In the rows, 100 means zero.
One turn moves each row of this set onto another row. After a few examples, where does it send each row asked below?
Z844: 105	110	90	86	55	92	90	81	107	117	105	108	110	82	87	85	85	87
Z408: 120	109	107	70	67	112	79	111	87	115	100	102	80	83	104	75	95	112
Z963: 133	87	105	81	53	114	100	98	107	114	104	91	103	85	97	91	108	103
Z215: 100	89	103	79	79	108	80	90	106	122	102	106	93	67	87	78	83	81
Z343: 113	108	104	107	60	116	102	88	98	101	99	117	121	77	104	75	96	91
Z277: 113	130	109	84	69	94	104	91	80	110	105	100	95	83	94	76	99	102
Z4: 120	121	90	73	57	117	92	104	90	121	103	100	87	84	103	87	102	111
Z467: 104	103	107	57	88	94	92	95	105	101	97	106	106	62	101	100	103	101
Z47: 111	115	87	84	64	101	89	102	79	103	96	116	88	76	109	87	99	89
Z495: 97	109	118	99	86	111	95	94	106	114	115	100	99	87	113	85	103	113
Z94: 103	96	120	82	63	107	88	97	98	114	113	112	95	78	96	59	83	102
Z785: 104	86	102	72	66	107	72	83	112	106	109	104	109	73	116	93	88	99
Z155: 105	119	83	73	67	116	103	97	101	104	90	104	106	78	122	85	113	89
Z853: 94	111	116	78	83	112	87	98	97	123	109	124	120	75	94	92	118	93
Z159: 108	103	117	76	82	111	93	91	79	112	101	102	115	69	118	81	106	73
Z628: 131	123	112	71	75	102	90	93	103	113	100	98	103	60	104	102	110	107
Z619: 96	110	107	73	77	126	85	105	110	101	105	104	106	82	89	82	75	87
Z797: 107	106	92	88	67	121	77	100	95	100	89	106	79	81	112	87	91	92
Z491: 115	111	95	61	68	98	80	80	107	113	100	119	110	63	102	85	110	82
Z589: 98	94	88	98	53	111	92	102	117	105	105	100	100	72	105	91	111	99
Z596: 114	94	99	81	44	107	83	94	101	106	99	103	121	81	98	83	125	94
Z877: 107	142	114	83	77	108	87	108	105	113	105	96	108	67	97	84	108	86
Z845: 96	114	112	91	68	121	75	95	113	106	102	103	130	75	99	78	97	108
Z945: 108	101	122	90	74	127	88	105	96	110	101	118	106	74	98	94	96	68
Z256: 99	114	94	77	79	106	111	90	96	109	110	124	109	85	91	76	94	95
Z528: 116	116	113	81	73	119	85	83	115	119	89	78	116	79	94	88	96	105
Z973: 84	121	110	83	63	94	102	110	95	112	102	104	110	70	97	85	116	99
Z385: 101	100	113	68	76	107	82	112	96	94	93	106	99	87	125	83	97	89
Z236: 139	93	114	72	60	105	93	109	99	113	99	96	102	73	89	80	110	91
Z285: 121	115	111	92	41	110	95	86	98	118	92	96	109	80	87	73	101	99
Z6: 105	100	110	82	64	92	79	114	108	102	99	116	93	70	94	81	117	81
Z767: 104	113	114	82	78	130	90	97	97	114	102	82	81	79	96	89	88	97
Z80: 81	109	119	87	70	120	87	103	118	108	90	96	96	79	99	80	109	102
Z352: 104	121	99	75	50	123	98	93	105	129	114	107	98	76	87	87	97	83
Z988: 110	113	112	87	64	121	87	75	102	103	93	95	117	93	120	84	100	82
Z330: 125	106	120	78	78	106	84	90	108	108	102	95	98	71	112	100	100	120
Z266: 106	111	100	66	75	103	90	84	121	94	91	98	110	75	103	99	98	109
Z329: 110	87	126	83	64	118	92	101	85	131	103	98	94	72	91	88	100	91
Z453: 114	98	109	87	70	122	108	85	110	130	100	102	118	88	111	97	99	89
Z431: 109	78	111	75	61	117	74	103	99	110	100	101	108	73	98	84	122	89
Z623: 124	107	126	78	73	102	90	102	101	114	91	103	124	71	103	68	90	81
Z460: 114	105	123	73	86	91	97	92	86	128	103	99	114	76	95	90	105	102

Z47 goes to -> Z467
Z623 goes to -> Z94
And these:
Z963 goes to -> Z4
Z853 goes to -> Z945
Z491 goes to -> Z6
Z988 goes to -> Z844
Z528 goes to -> Z285

One turn moves each row of this set onto another row. After a few examples, where does it send each row asked below?
Z378: 87	78	113	92	91	110	99	93	94	94	99	85	110	94	94	100	85	109	104	96	96	89	103	110	87	115	80	109
Z302: 88	116	120	116	81	108	106	112	101	98	96	111	105	111	104	89	111	106	95	109	97	108	88	119	102	102	76	78
Z869: 104	99	78	88	89	123	96	105	125	97	112	107	107	99	89	96	83	97	101	105	104	96	93	92	88	104	86	94
Z909: 89	92	99	82	76	119	96	103	98	99	108	84	110	102	87	102	84	109	93	97	103	95	104	101	83	116	75	101
Z192: 92	97	85	88	68	126	103	102	108	94	106	96	109	113	89	91	90	112	98	99	117	94	98	97	84	104	85	101
Z157: 94	118	101	100	83	111	104	105	102	104	109	110	89	103	113	89	110	114	91	103	100	107	84	121	119	88	82	94
Z930: 84	117	113	101	73	106	103	118	93	102	106	108	101	113	107	94	107	107	95	103	95	111	84	117	113	95	78	84
Z465: 98	93	101	90	100	94	101	100	105	106	101	87	109	103	121	102	97	109	113	98	101	87	95	77	100	111	118	72
Z97: 97	91	105	92	94	93	104	90	99	121	92	103	84	116	104	96	105	117	102	100	110	100	120	81	102	112	114	90
Z802: 101	100	108	81	86	97	85	99	109	109	101	88	109	99	112	106	96	113	112	103	98	102	99	78	108	119	117	77
Z161: 92	90	105	87	95	99	106	109	88	116	100	109	100	111	110	107	93	107	107	98	110	83	105	82	102	114	124	84
Z106: 94	102	110	86	88	90	92	89	102	114	99	102	88	105	107	94	106	125	99	98	117	103	116	79	107	118	109	88
Z413: 86	106	113	89	91	94	105	129	94	103	109	104	99	102	103	94	105	106	99	94	98	103	81	121	108	89	78	91
Z585: 92	115	117	91	96	99	101	129	109	101	105	110	103	93	95	85	110	107	97	99	105	102	82	124	99	94	81	89
Z673: 100	106	104	109	84	113	114	98	97	97	104	121	90	102	103	102	112	115	93	98	88	116	93	115	121	91	86	89
Z170: 95	97	114	106	88	101	111	129	104	94	102	121	110	100	84	103	105	104	109	98	89	116	89	113	105	98	84	87
Z827: 100	92	91	100	90	119	96	96	108	99	105	95	106	105	95	105	79	93	94	111	89	98	101	96	85	119	72	86
Z613: 98	103	119	94	99	115	95	93	124	81	90	115	108	87	86	80	103	105	107	99	111	93	90	103	84	97	103	94
Z655: 101	96	104	97	102	102	117	110	98	99	107	117	87	91	100	102	110	113	97	89	92	108	90	121	116	84	86	96
Z393: 99	97	108	88	92	106	96	99	110	116	89	95	96	100	97	100	108	123	89	111	109	113	104	81	95	118	124	84
Z681: 99	94	110	97	87	122	105	77	106	78	92	109	109	100	95	85	97	116	110	86	105	88	100	107	90	92	107	101
Z25: 106	102	98	118	90	112	113	100	103	97	105	119	98	104	104	105	102	106	100	103	81	113	96	116	115	100	78	83
Z820: 97	87	124	90	95	115	97	78	95	83	94	98	110	90	92	96	91	113	104	85	92	88	105	112	89	104	97	102
Z316: 100	103	99	96	82	125	98	103	125	82	100	122	114	100	79	93	94	100	109	101	106	104	93	88	89	100	102	89
Z508: 98	93	103	88	87	98	89	101	117	115	93	89	101	99	107	98	100	121	109	115	110	108	98	81	106	117	121	93
Z96: 110	101	96	93	105	104	107	117	111	101	114	119	96	86	95	102	101	107	101	93	88	106	91	120	112	91	83	94
Z205: 99	96	105	90	105	102	108	98	98	108	97	93	105	104	111	104	104	112	94	95	101	92	102	77	89	111	121	64
Z692: 87	99	111	91	83	90	93	98	98	106	104	105	99	104	113	96	100	123	107	101	122	95	104	77	110	123	113	87
Z501: 96	89	101	96	106	103	112	100	106	113	89	94	97	105	106	96	109	120	90	106	112	99	101	81	88	110	124	80
Z451: 104	120	101	104	98	110	101	99	107	105	108	108	91	98	114	88	107	109	88	104	95	99	90	127	108	95	75	86
Z553: 100	93	104	81	100	100	106	100	92	124	96	106	89	112	103	105	99	109	98	94	105	90	117	85	99	110	121	85
Z365: 93	95	117	98	92	97	115	123	89	96	103	114	99	101	93	107	107	107	102	89	87	113	89	116	110	91	81	86
Z444: 93	96	132	106	100	112	96	84	107	84	82	103	107	93	93	89	99	102	100	105	97	95	98	106	81	111	89	86
Z255: 90	101	111	81	89	96	94	107	91	109	108	108	104	101	113	104	94	115	104	96	117	86	100	80	107	120	120	82
Z730: 97	93	111	99	108	110	93	87	107	98	95	87	100	92	103	93	88	98	93	108	95	87	98	110	81	115	74	91
Z176: 101	107	95	87	72	131	102	86	109	83	101	110	109	108	88	86	97	115	99	88	112	94	101	98	86	93	101	94

Z869 goes to -> Z827
Z692 goes to -> Z255
Z585 goes to -> Z170
And these:
Z176 goes to -> Z192
Z413 goes to -> Z365
Z393 goes to -> Z508

One turn moves each row of this set onto another row. After a few examples, where does it send each row asked below?
Z307: 98	100	93	106	104	87	112	108	107	111	99	103	84	110	122	87	128	88	109	94
Z314: 106	95	95	103	99	102	119	108	111	115	99	92	83	94	118	87	117	95	101	87
Z638: 116	106	77	76	102	93	104	113	111	89	105	88	103	120	81	113	107	95	103	95
Z53: 89	91	93	86	94	99	123	103	98	70	99	84	89	104	86	94	126	96	130	93
Z432: 107	99	89	97	114	91	113	99	122	101	91	92	96	101	122	83	129	108	106	111
Z456: 109	117	105	86	109	96	115	89	99	73	103	109	103	104	99	111	123	112	88	89
Z363: 97	94	92	84	93	84	117	79	109	69	96	94	84	110	96	101	128	104	126	78
Z846: 105	120	94	99	98	97	124	119	111	106	101	87	98	102	113	83	122	97	108	92
Z355: 109	93	112	95	110	99	123	99	105	84	120	103	101	102	110	103	122	101	102	121
Z511: 95	96	96	101	123	98	101	90	103	86	109	97	78	97	91	109	131	104	98	102
Z861: 90	91	101	94	93	80	109	91	110	67	96	89	84	103	86	106	115	95	115	73
Z695: 101	92	106	97	99	89	111	87	109	74	78	95	95	93	81	99	129	107	121	94
Z362: 96	83	94	82	88	96	126	89	97	72	92	91	85	96	91	104	122	98	113	75
Z833: 113	100	94	82	97	76	111	114	112	81	104	100	106	123	107	111	98	85	91	93
Z618: 118	93	89	80	106	78	108	107	102	85	88	105	117	114	94	113	120	93	94	109
Z422: 125	89	86	73	96	95	116	107	112	92	103	97	98	115	97	117	97	92	93	98
Z852: 94	93	98	106	103	89	112	107	122	97	108	89	84	106	126	82	114	94	110	92
Z902: 125	102	98	84	94	79	113	105	117	90	101	105	98	122	92	119	101	87	105	105

Z307 goes to -> Z902
Z638 goes to -> Z53
Z833 goes to -> Z861
And these:
Z618 goes to -> Z695
Z511 goes to -> Z355
Z362 goes to -> Z314

